In the rows, zero is written as 100.
Turns, then the turns between two rows, first turn first; the first pair answered
Z996 (before => after):
| 115 |  58 |  80 | 100 |  87 | 130 | 110 | 123 | 131 | => | 132 |  64 |  75 | 112 |  92 | 106 | 101 | 136 | 125 |
|  94 | 142 | 126 | 103 | 110 |  69 |  55 |  81 | 115 | => |  68 | 122 | 114 | 105 |  71 |  60 |  92 |  57 |  98 |
| 102 |  97 |  86 |  80 | 122 |  94 | 119 | 120 |  69 | => |  91 |  95 |  88 |  71 | 123 | 112 | 120 | 111 |  77 |
| 121 |  66 |  85 |  89 |  66 | 110 |  77 | 135 | 107 | => | 111 |  63 |  84 |  83 |  62 | 116 |  82 | 128 | 106 |
Z534 (before => after):
|  89 |  95 |  89 | 101 |  52 |  83 | 134 |  80 |  96 | => |  97 |  97 |  86 | 105 |  45 |  71 | 109 |  96 | 114 |
| 134 |  88 |  76 |  91 | 101 |  83 |  93 | 126 |  72 | => | 126 |  78 |  76 | 105 | 116 |  94 | 136 | 107 |  77 |
| 112 | 103 |  94 | 116 | 114 |  82 | 119 | 108 |  91 | => | 118 | 106 |  93 | 111 | 109 |  76 |  97 | 117 |  89 |
| 106 |  91 | 106 | 118 | 114 | 102 | 115 | 114 | 133 | => | 108 | 111 | 107 |  76 |  98 |  99 |  75 | 122 |  81 |
Z332 (before => after):
| 104 |  90 |  88 | 101 |  93 |  97 |  98 | 113 |  94 | => |  97 |  90 |  86 |  93 |  89 | 104 | 101 | 106 |  90 |
| 105 | 101 | 111 |  51 | 111 | 153 |  86 |  83 | 112 | => | 115 | 105 | 115 |  71 | 123 | 140 |  72 |  90 | 141 |
|  89 | 147 | 117 |  80 |  99 |  75 |  56 |  79 | 105 | => |  99 | 144 | 113 |  88 | 101 |  61 |  53 |  89 | 104 |
Z141 (before => after):
|  71 | 117 | 116 |  66 |  98 | 119 |  96 |  75 |  90 | => | 105 |  71 |  91 | 108 | 112 | 125 | 141 | 114 | 113 |
|  97 | 120 | 115 |  88 | 131 | 116 | 115 |  83 |  72 | => | 119 |  91 |  96 | 136 | 120 |  86 | 126 | 111 | 115 |
|  69 | 124 | 118 |  79 |  87 | 104 |  76 |  77 | 110 | => | 100 |  86 |  98 |  90 | 117 | 144 | 132 | 110 |  98 |
|  98 | 112 | 116 |  88 | 125 | 118 | 110 |  87 |  83 | => | 115 |  89 | 101 | 127 | 113 |  93 | 117 | 108 | 116 |
Pairs:
(2 to 3 turns a pair)
|  88 | 111 | 100 |  82 | 108 | 118 |  82 |  97 |  96 | => | 107 |  95 |  87 | 121 | 114 |  95 | 119 | 105 |  96 | | Z996 then Z141 then Z534
|  80 | 120 | 124 |  98 | 106 |  88 | 107 |  85 | 111 | => |  86 | 122 | 122 | 103 | 112 |  80 | 111 |  88 | 107 | | Z332 then Z534 then Z534
|  85 | 112 | 116 | 137 | 100 |  55 | 114 |  68 | 114 | => |  80 | 127 | 130 | 107 | 131 | 100 | 121 |  55 |  97 | | Z141 then Z332
|  87 |  90 |  93 |  57 |  68 | 126 |  78 | 105 |  88 | => | 114 |  61 |  78 |  89 |  70 | 112 | 102 | 134 |  97 | | Z141 then Z996 then Z996
| 131 |  83 |  92 |  82 |  99 | 129 | 106 | 129 |  44 | => | 118 |  66 |  77 | 113 |  50 |  85 | 101 | 130 |  76 | | Z996 then Z141 then Z332
| 128 |  99 |  94 |  96 | 137 | 113 |  83 | 125 | 130 | => | 126 |  99 |  86 | 117 | 107 |  60 |  82 | 124 | 121 | | Z332 then Z534 then Z141
| 101 | 114 | 131 | 120 | 133 |  98 | 119 | 101 | 123 | => | 105 | 116 | 120 | 107 |  88 |  60 |  78 | 123 |  96 | | Z996 then Z534
|  93 |  81 |  89 | 107 |  77 |  94 | 110 | 100 |  96 | => |  84 |  84 |  95 | 102 |  79 | 102 | 108 |  90 | 107 | | Z332 then Z332
| 105 | 105 |  99 |  73 |  90 | 130 |  96 | 105 | 101 | => |  96 | 116 | 102 |  72 |  78 | 118 |  89 |  93 |  97 | | Z534 then Z141 then Z534
| 110 | 121 | 117 | 108 | 140 |  96 | 121 |  86 |  86 | => |  77 |  98 | 102 | 101 |  83 |  93 | 135 |  69 |  84 | | Z534 then Z996 then Z141
| 144 |  85 |  85 | 101 | 109 |  96 |  98 | 152 |  73 | => | 121 |  83 |  79 | 116 |  67 |  60 |  82 | 137 | 102 | | Z332 then Z141
|  99 | 124 | 123 | 117 | 145 |  90 | 151 |  58 |  69 | => | 117 | 144 | 118 |  80 | 116 |  67 |  68 |  99 |  41 | | Z534 then Z332 then Z141
|  91 | 119 | 107 |  98 | 101 |  83 | 107 |  86 |  80 | => |  91 | 104 | 106 | 100 | 112 | 110 | 128 |  86 |  93 | | Z141 then Z332 then Z332
|  77 | 120 |  98 |  76 |  96 | 108 |  69 |  63 | 107 | => | 124 |  83 |  73 |  94 | 106 | 124 |  75 | 128 | 122 | | Z141 then Z534
|  91 | 108 | 107 |  58 | 114 | 115 | 104 |  73 |  65 | => | 123 |  69 |  86 | 112 | 131 | 111 | 129 | 113 | 122 | | Z332 then Z141 then Z332
| 113 |  89 |  80 | 135 |  97 |  72 | 133 | 113 | 118 | => |  82 | 131 | 104 | 101 |  83 |  61 |  79 |  78 | 115 | | Z141 then Z534 then Z534
|  85 |  95 |  96 |  97 |  80 | 121 |  87 | 103 | 120 | => |  94 |  90 |  88 |  91 |  76 | 119 |  93 | 114 |  96 | | Z534 then Z141 then Z534
| 103 |  97 | 106 |  98 | 128 | 134 | 137 |  90 |  87 | => | 102 | 120 | 117 |  81 | 108 | 114 |  54 | 105 | 115 | | Z534 then Z141
|  93 | 132 |  91 |  80 |  99 |  69 |  65 | 110 | 110 | => | 118 |  96 |  67 |  95 |  99 |  79 | 112 | 139 |  89 | | Z141 then Z141 then Z332
| 127 | 109 | 102 |  98 | 116 |  81 |  88 | 124 |  88 | => | 117 |  94 |  98 | 112 | 104 |  87 |  87 | 123 | 132 | | Z534 then Z996 then Z534
|  82 | 118 | 126 | 125 | 123 |  77 | 110 |  71 | 139 | => | 123 |  92 |  99 | 134 | 107 |  62 |  94 | 131 | 131 | | Z534 then Z141 then Z141
|  99 |  56 |  80 |  99 | 114 | 167 | 109 | 114 | 138 | => |  86 |  40 |  67 | 111 |  78 | 136 | 138 | 101 | 112 | | Z996 then Z996
|  64 |  95 | 100 |  95 | 100 | 124 | 113 |  71 | 121 | => | 117 | 102 |  95 | 125 | 134 |  90 |  90 | 121 | 128 | | Z141 then Z996
| 101 |  83 | 102 |  89 | 135 | 148 | 134 | 103 | 109 | => | 141 |  97 |  91 | 105 | 127 |  80 | 102 | 140 |  75 | | Z996 then Z534
|  92 | 115 | 117 |  65 |  91 | 116 |  74 |  98 |  86 | => |  99 |  93 | 101 | 108 |  70 |  84 |  76 | 115 | 132 | | Z141 then Z332 then Z141
| 139 |  64 |  79 | 127 | 106 |  85 | 114 | 144 | 112 | => | 107 |  59 |  88 |  82 | 106 | 156 | 125 | 121 | 101 | | Z332 then Z996
|  99 |  97 |  83 | 104 | 104 | 147 |  97 | 102 | 102 | => |  99 | 101 |  82 | 112 |  90 | 123 |  73 | 110 | 120 | | Z534 then Z141
|  97 | 130 | 117 |  88 | 100 | 100 |  56 |  85 |  97 | => |  99 | 121 | 119 | 123 | 126 | 104 | 103 |  71 | 121 | | Z534 then Z332
|  80 | 116 | 114 |  94 | 119 | 109 |  84 |  79 | 132 | => | 117 | 110 |  97 | 115 | 120 |  68 |  81 | 117 | 112 | | Z332 then Z332
| 107 | 115 | 104 |  87 | 120 |  95 |  86 |  94 |  73 | => | 104 | 120 | 108 |  92 | 122 |  91 |  81 |  89 |  84 | | Z996 then Z332 then Z996
|  94 | 101 | 105 |  96 |  85 |  95 |  60 |  98 | 133 | => | 121 |  79 |  95 | 114 | 124 | 121 | 116 | 115 | 116 | | Z534 then Z141 then Z996
|  96 |  92 | 104 | 102 | 101 | 111 | 108 |  87 | 116 | => | 102 | 104 | 103 |  86 |  93 |  96 |  83 |  93 |  93 | | Z141 then Z332 then Z534
|  81 | 111 | 101 |  78 | 106 |  81 |  99 |  82 |  68 | => |  92 |  80 |  89 |  92 | 115 | 105 | 134 |  97 |  79 | | Z141 then Z332
|  78 | 101 | 100 |  96 |  77 |  96 |  78 |  86 |  89 | => |  74 |  97 | 103 | 100 |  84 | 103 |  98 |  77 |  82 | | Z534 then Z534 then Z534
|  83 | 113 | 108 | 109 | 107 | 126 |  92 |  91 | 111 | => | 102 | 114 |  99 | 115 | 100 |  89 |  97 | 102 |  66 | | Z996 then Z332 then Z141
|  81 |  93 | 100 |  70 |  69 | 115 |  96 |  87 |  74 | => |  93 |  75 |  95 | 122 |  87 | 103 | 117 |  93 | 137 | | Z534 then Z332
| 106 | 128 | 105 | 103 | 105 |  80 |  77 |  99 | 101 | => | 119 | 115 |  96 |  93 | 117 |  99 | 105 | 112 |  71 | | Z332 then Z141
|  96 |  99 |  80 | 102 | 101 |  97 |  85 | 102 |  78 | => |  91 |  90 |  82 | 116 | 111 | 110 |  96 |  97 | 112 | | Z996 then Z534 then Z332
|  91 | 126 | 109 |  79 | 136 | 107 |  84 |  81 | 105 | => | 108 | 126 | 105 |  91 | 134 |  87 |  68 | 102 | 115 | | Z534 then Z534 then Z332
|  86 | 125 | 115 |  85 | 107 | 111 |  76 |  87 | 116 | => | 101 | 106 | 106 |  94 | 125 | 137 | 108 | 102 | 115 | | Z534 then Z534 then Z141
| 109 |  87 |  77 | 122 | 110 |  86 |  85 | 121 | 125 | => |  92 | 103 |  85 |  72 | 109 | 114 |  95 |  99 |  64 | | Z534 then Z996
| 129 |  77 |  77 |  86 |  83 | 128 |  90 | 186 |  80 | => | 107 |  76 |  78 |  70 |  66 | 144 | 107 | 166 |  62 | | Z332 then Z996 then Z996
| 117 | 105 |  95 |  80 |  89 |  85 |  90 | 124 |  70 | => |  87 | 110 | 105 |  61 |  88 | 117 |  92 |  96 |  84 | | Z332 then Z332
| 122 | 112 | 103 | 138 | 121 |  68 | 116 | 105 | 108 | => |  88 |  99 | 106 | 129 | 107 | 101 | 135 |  76 | 132 | | Z996 then Z332
|  86 |  37 |  61 | 103 |  72 | 133 | 138 |  96 |  95 | => | 121 |  89 |  85 | 112 | 101 |  87 |  27 | 131 | 140 | | Z141 then Z996 then Z332
|  87 | 117 | 100 | 103 |  72 |  65 |  86 |  66 | 116 | => |  98 | 117 | 107 | 107 |  91 |  80 |  70 |  82 | 142 | | Z332 then Z996 then Z332
|  92 |  86 | 106 | 115 |  89 |  92 | 119 |  82 | 127 | => | 114 |  89 |  98 |  80 |  93 | 107 | 105 | 112 |  66 | | Z332 then Z534 then Z141
| 114 |  51 |  80 | 118 |  64 | 101 | 137 | 111 | 102 | => | 146 |  77 |  98 | 103 | 119 | 134 |  88 | 139 | 119 | | Z332 then Z996 then Z332
|  58 |  75 |  89 |  99 |  85 |  84 | 134 |  95 | 123 | => |  60 |  74 |  91 |  86 |  98 | 105 | 146 |  95 | 104 | | Z141 then Z141
|  80 |  97 | 102 | 120 | 112 | 100 | 137 |  62 |  91 | => |  94 | 115 | 107 |  69 | 112 | 128 |  76 |  89 |  69 | | Z534 then Z141
|  72 |  92 | 106 |  87 |  83 | 136 | 115 |  86 | 113 | => | 113 | 116 | 110 | 112 | 100 |  84 |  65 | 120 | 127 | | Z141 then Z141 then Z996
| 105 | 116 | 110 |  74 | 139 | 133 |  85 | 110 |  84 | => | 111 | 115 | 107 |  81 | 131 | 123 |  62 | 125 | 105 | | Z534 then Z534
|  88 | 109 | 119 |  99 |  93 | 104 |  90 |  87 | 137 | => | 115 | 118 | 118 | 117 | 111 |  71 |  93 | 102 | 114 | | Z534 then Z534 then Z996
| 109 |  82 |  79 | 113 | 122 | 128 | 152 | 115 | 118 | => |  95 | 116 |  89 | 125 |  84 |  54 |  83 | 104 | 143 | | Z141 then Z996 then Z332
| 111 | 109 | 101 |  83 | 118 | 132 | 112 | 118 |  80 | => | 106 | 115 |  98 |  84 |  92 |  98 | 104 | 110 |  56 | | Z141 then Z534
|  82 | 117 |  98 | 117 |  83 |  59 |  70 |  91 | 126 | => |  89 | 134 | 103 |  98 | 102 |  59 |  90 |  80 |  68 | | Z534 then Z996 then Z996
| 128 |  92 | 102 | 125 | 118 | 106 | 114 | 111 | 125 | => | 102 |  92 |  93 |  82 |  67 | 106 | 110 |  96 |  64 | | Z534 then Z996
|  69 | 127 | 114 |  81 | 101 | 106 |  97 |  48 |  82 | => |  89 | 133 | 110 |  87 |  92 |  72 |  73 |  71 |  66 | | Z534 then Z996 then Z534
|  61 | 109 | 109 | 115 |  86 | 113 |  73 |  79 | 108 | => |  85 | 103 |  97 | 138 |  82 |  74 |  73 |  99 | 101 | | Z332 then Z996 then Z332
| 117 |  93 |  95 |  85 | 127 | 135 | 129 | 115 |  63 | => | 122 | 116 |  97 | 125 | 102 |  47 |  83 | 119 |  95 | | Z332 then Z996 then Z141
| 112 | 111 |  91 | 111 | 125 | 114 |  76 | 121 | 153 | => |  96 | 135 | 104 |  65 | 128 | 132 |  75 |  98 |  92 | | Z534 then Z332
|  82 |  90 | 100 |  86 | 101 | 152 | 111 | 103 | 126 | => | 119 |  90 |  86 | 134 |  92 |  68 | 104 | 133 | 114 | | Z332 then Z996
| 124 |  89 |  80 | 102 |  95 |  90 | 103 | 133 |  91 | => |  95 |  94 |  82 |  87 |  65 |  86 |  97 | 109 |  81 | | Z332 then Z141 then Z332
|  87 |  90 | 105 | 109 |  69 | 111 | 104 |  94 | 109 | => | 108 | 110 | 118 | 101 | 113 | 122 | 109 |  95 |  78 | | Z141 then Z996 then Z534
| 104 |  97 | 105 |  79 |  97 | 132 | 114 |  85 |  62 | => | 122 |  72 |  87 | 130 |  97 | 110 | 120 | 108 | 122 | | Z332 then Z141 then Z332
| 104 | 130 | 121 | 107 | 118 |  89 |  75 | 102 | 115 | => | 102 | 124 | 120 | 117 | 127 |  94 |  96 |  95 | 123 | | Z534 then Z534
|  90 | 136 | 121 |  99 | 138 | 116 |  68 | 103 | 124 | => |  64 | 118 | 113 |  96 | 100 | 121 |  67 |  92 | 141 | | Z996 then Z996 then Z534
|  79 |  80 | 107 |  94 |  73 | 102 | 125 |  98 |  90 | => |  82 |  76 | 105 | 106 |  74 | 100 | 121 | 104 | 111 | | Z534 then Z534 then Z534
| 109 | 111 | 105 | 106 | 114 |  90 | 113 |  95 |  70 | => | 108 | 103 | 104 | 128 | 110 |  85 |  99 | 106 | 124 | | Z332 then Z534
|  96 | 101 | 108 | 104 | 113 | 105 |  76 |  99 | 133 | => | 107 | 114 | 114 |  89 | 120 | 100 |  67 | 102 |  98 | | Z332 then Z141 then Z332
|  97 | 119 | 104 | 117 |  77 |  56 |  79 |  97 | 108 | => | 103 | 102 |  99 | 113 | 103 |  91 | 147 |  91 |  67 | | Z534 then Z141
|  69 |  95 | 111 |  62 | 107 | 154 | 125 |  82 |  81 | => |  65 | 116 | 117 | 104 |  74 |  68 |  63 |  84 | 145 | | Z141 then Z141 then Z332
|  70 | 128 | 100 |  99 |  91 |  77 |  84 |  68 |  97 | => |  89 | 104 |  91 | 102 | 127 | 116 | 138 |  82 |  80 | | Z332 then Z534 then Z141
| 100 | 103 | 101 | 101 |  97 |  68 | 109 | 102 |  66 | => | 114 |  84 |  99 | 115 | 122 | 105 | 117 | 124 | 113 | | Z332 then Z996 then Z141
| 125 | 102 |  99 | 129 | 113 |  66 |  93 | 131 | 127 | => | 121 | 107 |  96 |  83 | 116 |  95 | 114 | 124 |  49 | | Z332 then Z141 then Z141
|  95 | 115 |  84 |  74 |  58 |  59 |  76 | 108 |  37 | => |  71 | 119 |  96 | 120 |  58 |  37 |  72 |  76 | 125 | | Z534 then Z141 then Z534
|  93 |  99 | 108 | 104 |  99 | 109 |  80 |  97 | 136 | => | 109 | 114 | 104 |  92 | 101 |  82 |  75 | 105 |  75 | | Z534 then Z996
|  94 | 114 |  87 | 135 | 118 |  64 | 104 |  86 | 108 | => |  93 | 124 |  87 | 101 | 100 |  66 |  83 |  91 |  67 | | Z534 then Z332
| 124 |  99 |  87 |  89 | 112 | 129 | 100 | 141 |  97 | => | 113 |  81 |  76 | 107 |  83 | 104 | 130 | 130 |  87 | | Z534 then Z534 then Z996
|  95 | 107 | 107 |  96 |  95 |  83 | 100 |  91 |  87 | => | 106 |  92 | 103 | 114 | 103 |  90 | 105 | 106 | 118 | | Z141 then Z996 then Z141
| 118 |  90 |  86 | 129 | 105 |  57 | 151 | 108 |  81 | => | 102 |  81 |  99 | 107 | 133 | 141 | 153 | 100 | 123 | | Z141 then Z996 then Z141
|  91 | 120 |  93 | 105 |  76 |  68 | 130 |  84 |  73 | => |  89 | 121 | 111 |  83 | 117 | 144 | 109 |  86 | 124 | | Z141 then Z141 then Z996
| 104 | 100 |  95 |  94 |  92 |  90 | 106 | 119 |  71 | => | 103 |  85 |  86 | 109 |  83 |  91 | 117 | 122 |  95 | | Z332 then Z141
| 122 | 121 | 115 | 110 | 147 |  96 | 125 |  96 |  83 | => | 126 | 114 | 114 | 116 | 146 |  92 | 128 | 100 |  91 | | Z141 then Z141 then Z141
|  77 |  71 |  72 | 102 |  35 |  82 | 103 |  96 | 115 | => |  58 |  83 |  85 |  84 |  43 | 104 | 108 |  74 | 108 | | Z534 then Z332
| 109 | 112 | 102 | 105 | 100 |  70 |  80 | 110 |  92 | => |  77 |  93 | 101 | 110 |  90 | 101 | 116 |  79 | 116 | | Z534 then Z534 then Z996
|  86 |  84 |  73 |  85 |  75 | 104 | 130 | 101 |  78 | => |  94 | 124 |  97 |  75 |  98 |  94 |  56 | 109 | 114 | | Z534 then Z141 then Z996
|  62 |  96 |  94 |  69 |  56 | 109 | 111 |  73 |  76 | => |  69 |  86 |  86 |  94 |  42 |  79 | 108 |  81 |  93 | | Z141 then Z141 then Z534
| 118 |  87 |  82 | 125 |  98 |  84 | 110 | 122 |  95 | => |  81 |  89 |  93 |  92 |  92 | 128 | 124 |  84 |  92 | | Z332 then Z332 then Z332
| 130 |  81 |  91 | 146 | 121 |  83 |  92 | 115 | 149 | => |  83 | 114 | 114 | 121 | 122 |  81 | 133 |  38 |  89 | | Z332 then Z141 then Z534
| 132 | 111 | 119 | 138 |  92 |  70 |  78 | 136 | 132 | => | 121 | 137 | 133 |  81 | 112 | 105 |  99 | 107 |  40 | | Z534 then Z996 then Z996
| 111 |  87 | 111 |  62 | 112 | 145 | 105 | 115 | 113 | => |  96 | 104 | 117 |  45 |  94 | 126 |  97 |  95 |  79 | | Z534 then Z141 then Z534
| 125 | 110 | 128 |  94 | 101 | 102 |  98 | 130 |  66 | => | 103 | 115 | 139 |  79 |  98 | 129 | 102 | 108 |  74 | | Z332 then Z332
|  60 | 104 | 104 |  86 |  87 | 118 | 111 |  70 | 109 | => |  82 | 103 | 101 | 126 |  89 |  73 | 101 |  90 | 139 | | Z332 then Z332 then Z996
|  82 | 109 |  87 | 100 | 105 | 118 |  90 |  96 | 120 | => |  90 | 101 |  76 | 120 |  91 |  85 |  99 | 103 | 110 | | Z332 then Z996
| 102 | 114 | 107 | 124 | 137 |  93 | 138 |  76 |  97 | => |  70 |  93 |  90 | 107 |  57 |  77 | 114 |  74 | 100 | | Z996 then Z534 then Z996
|  70 | 117 | 123 | 107 | 114 | 101 | 108 |  67 | 115 | => | 104 | 109 | 109 | 102 | 101 |  93 |  54 | 122 | 126 | | Z141 then Z534
|  97 |  97 |  92 | 138 |  77 |  58 | 129 |  91 | 118 | => |  96 | 150 | 126 |  82 | 126 |  99 |  78 |  81 |  93 | | Z141 then Z996
|  94 | 139 | 110 |  64 | 122 | 114 |  75 |  93 |  82 | => |  90 | 128 | 113 | 101 | 144 | 119 | 114 |  76 | 123 | | Z332 then Z534
|  65 | 132 | 117 |  74 |  93 |  98 | 108 |  59 |  53 | => |  59 | 131 | 129 |  89 | 120 | 123 | 111 |  48 | 108 | | Z534 then Z141
|  67 |  91 |  99 |  88 |  70 | 113 | 125 |  68 |  88 | => |  89 | 115 | 116 |  67 | 107 | 138 |  74 |  91 | 103 | | Z534 then Z996 then Z141
| 108 | 134 | 110 | 107 |  69 |  63 |  61 |  97 | 106 | => |  69 | 116 | 111 | 101 |  60 | 102 | 107 |  56 | 120 | | Z996 then Z534
|  96 |  95 | 102 |  86 | 109 | 125 | 135 |  87 |  73 | => |  87 | 118 | 115 |  78 |  97 | 111 |  65 |  88 | 113 | | Z534 then Z141
| 105 |  65 |  98 | 127 | 100 | 122 | 119 | 113 | 149 | => |  89 | 110 | 120 | 114 |  83 |  79 |  60 |  94 | 147 | | Z141 then Z332
|  92 | 101 | 110 | 105 | 109 | 110 |  90 |  83 | 148 | => |  95 | 122 | 113 |  78 | 103 | 103 |  58 |  91 | 115 | | Z534 then Z332
|  85 |  79 | 100 | 110 |  86 | 107 |  78 |  99 | 152 | => |  81 | 114 | 115 |  63 | 102 | 119 |  71 |  82 |  81 | | Z996 then Z141
| 129 | 116 |  98 |  88 | 120 |  98 |  64 | 131 |  90 | => | 119 | 103 |  95 | 107 | 132 | 101 | 137 |  98 |  66 | | Z534 then Z996
|  86 |  92 |  94 |  78 |  72 | 123 |  87 | 109 |  98 | => | 103 |  99 |  91 | 108 |  73 |  79 |  76 | 122 | 111 | | Z332 then Z332 then Z996
| 101 |  90 | 110 | 123 | 126 |  94 | 125 |  87 | 150 | => |  84 | 130 | 125 |  81 | 108 |  86 |  66 |  73 | 124 | | Z141 then Z534
| 108 | 114 | 107 | 101 | 105 | 100 |  69 | 119 |  99 | => | 107 | 110 | 102 |  92 |  97 | 103 |  78 | 120 |  75 | | Z332 then Z332
